(in the rows, 128 means zero)
Where one turn sends some rows of the set: a few examples, then the rows asked:
K_618: [128 100 139 120 156 132 141 132 122 106 126 152  84 126 102  96 136 143
 147 143 134 141 138 161 122 114 133 136 120 123 122 120 130 118 108 118
 148 104 105 135 112 113 142  99 161 130 121 149 119 140 132 144 148 107
  91 165 132]
K_610: [136 134 114 156 141 107 110 121 109 122 142 128 100 134 139 123 130 145
 121 125 141 140 135 125 154 109 145 143 164 145 151 186 130 138 136 130
 133 130 110 105 115 125 133 117 156 112 102 154 128  91 134 104 120 141
  89 114 139]
K_833: [140 134  97 106 135 124  99 126 168  93 113 122 140 131 105 127 144 144
 137 157 127 126 122 101 125  97 140 141 131 159 108 162 121 121 162 138
 112 131 174 125 139 115 118 118 127 131 121 113 143 123 100 115  99  96
 112 133 136]
K_385: [132 133 143 143 143 152 142 154 144 139 131 131  70 121 132 131 111 121
 138 132 116 124 109 130 138 142 122 133 128 126 122 132 127 128 116 137
 155 115  96 128 112 120 131 102  93 128 130 162  97  93 148 118 122 104
  90 130 145]
K_987: [116 161 131 108 133 148 174 111 121 143 112 114 160 147 173 114 147 119
 146 133 123 122 108 124 119 165 123 132 111 118 127 119 123 120  90 129
 127 133 129 128 134 134 130 137 119 147 113 102 107 154 125 129 132 110
 156 120 147]
K_625: [122 126 119 111 131 117 180 115 150 128 130 115 160 138 138 130 142 125
 128 113 134 121 110 121 114 130 119 125 135 126 120 112 125 108  99 123
 132 141 160 136 153 128  86  84 142 146 115 120 129 179 116 118 139 101
 120 135 140]
K_651: [128 139 105 100 135 115  81 138 120 103 122  87 134 132 146 138 137 122
 137 152 123 123 103 129 129 130  95 132 106 154 127 152 127 133 163 143
 127 104 178 129 125 132 156 166 115 144 148 123 134 113 118 113 122 104
 124 133 129]
K_235: [ 90  87 139 130 154 148 129 158 134 133  94 122 140 120 127 123 140 127
 127 133 121 125 145 110 141 150 129 112 127 134 145 100 137 122 132 151
 124 120 140 169 125 126  90 164 121 127  69 145 147 137 132  96 116 137
 141 117 118]
K_904: [127 102 129 127 130 116 132 130 151 117 129 134 104 124 119 137 126 120
 121 130 126 138 132  89 123 116 154 122 124 148 130 136 133 136 105 111
 122 111 108 121 144 109 133 193 119  88 170 124 121 174 137 141 127 119
 127 149 129]
K_148: [101 118 162 114 135 121 112 125 116 136 119 139 175 127 110 130 136 127
 135 125 125 136 110 148 125 126 109 135 129 151 123  85 123 150 150 162
 134 101 115 182 144 125 101 145 131 131  85 133 163 148 114 108 121 143
 126 130 143]
K_718: [131 132 153 146 135 105 132 133 106 114 120 137  93 125 102 149 127 134
  93 138 143 121 149 143 145 122 151 132 142 162 174 158 139 125  94 109
 143 133 152 144 139 125 149 111 166 116 109 143 129 103 121  99 127 137
 119 138 135]
K_897: [134 142 144 138 127 121 131 130 103 131 123 127  74 125 145 134 122 136
 132 105 132 127 121 174 133 113 135 123 105 114 125  99 131 129 109 114
 125 137 101 133  97 128 126  81 122 139 125 118 149  94 121 153 121 105
 131 145 132]
K_479: [149 124 154 142 111 115 100 149 143 132 164 118 124 115 121 145  89  91
 109 107 125 150  99 126 112 110 116 140 156 153 114 132 120 148 122 108
 129 125 122 142 112 126 100 154 114 110 155 111 120 151 129 142 121 130
 129 108 121]
K_859: [137 128 143 129 149 151 122 112 139 121 139 129 115 101 121 127 114 112
 120 123 149 145 129 115 117 125 160  91 128 148 104 125 132 145 134 118
 111 140 125 159  76 112 121 173 158 113 142  89 144 137 110 154 130 136
 143 135 111]
K_237: [140 147 119 103 181 139 147 101 147 143 144 118 162 151 164 113 127 127
 131 115 137 148 109 111 127 144  84 111 123 108 122 129 128 121 135 140
 143 128 148 131 124 129 110 128 133 168 113 145 114 157 128 121 138 121
 117 133 134]
K_768: [ 88 120 129 121 131 109 118 138 134 133 102 135 148 119 146 126 123 135
 137 109 131 132 144 114 119 121 117 129 142 135 152  98 130 122 158 148
 101 115  91 120 160 129  94 134  88 117  85 124 157 147 127 103 120 145
 142 128 132]
K_156: [127 145 117 108 102 140  84 137 131  95  94 134 134 101 132 143 153 118
 139 170 123 138 119 130 116 126 128 156 130 160 141 132 140 110 125 120
 118 151 183 131 124 134 149 135 131 135 117 100 122 129 114 116 129 101
 159 109 127]
K_886: [125 151 152 147 130 113 121 120  71 128 124 115 121 125 119 139 123 115
 141 122 133 128 116 134 136 127 149 114 124 155 145 167 129 160 128 120
 133 114 113 137 144 123 177 114 161 113 116 124 137  71 142 117 129 126
 113 119 143]

K_718 -> K_610
K_385 -> K_897
Now find these:
K_768 -> K_148
K_987 -> K_625
K_651 -> K_156
K_479 -> K_859

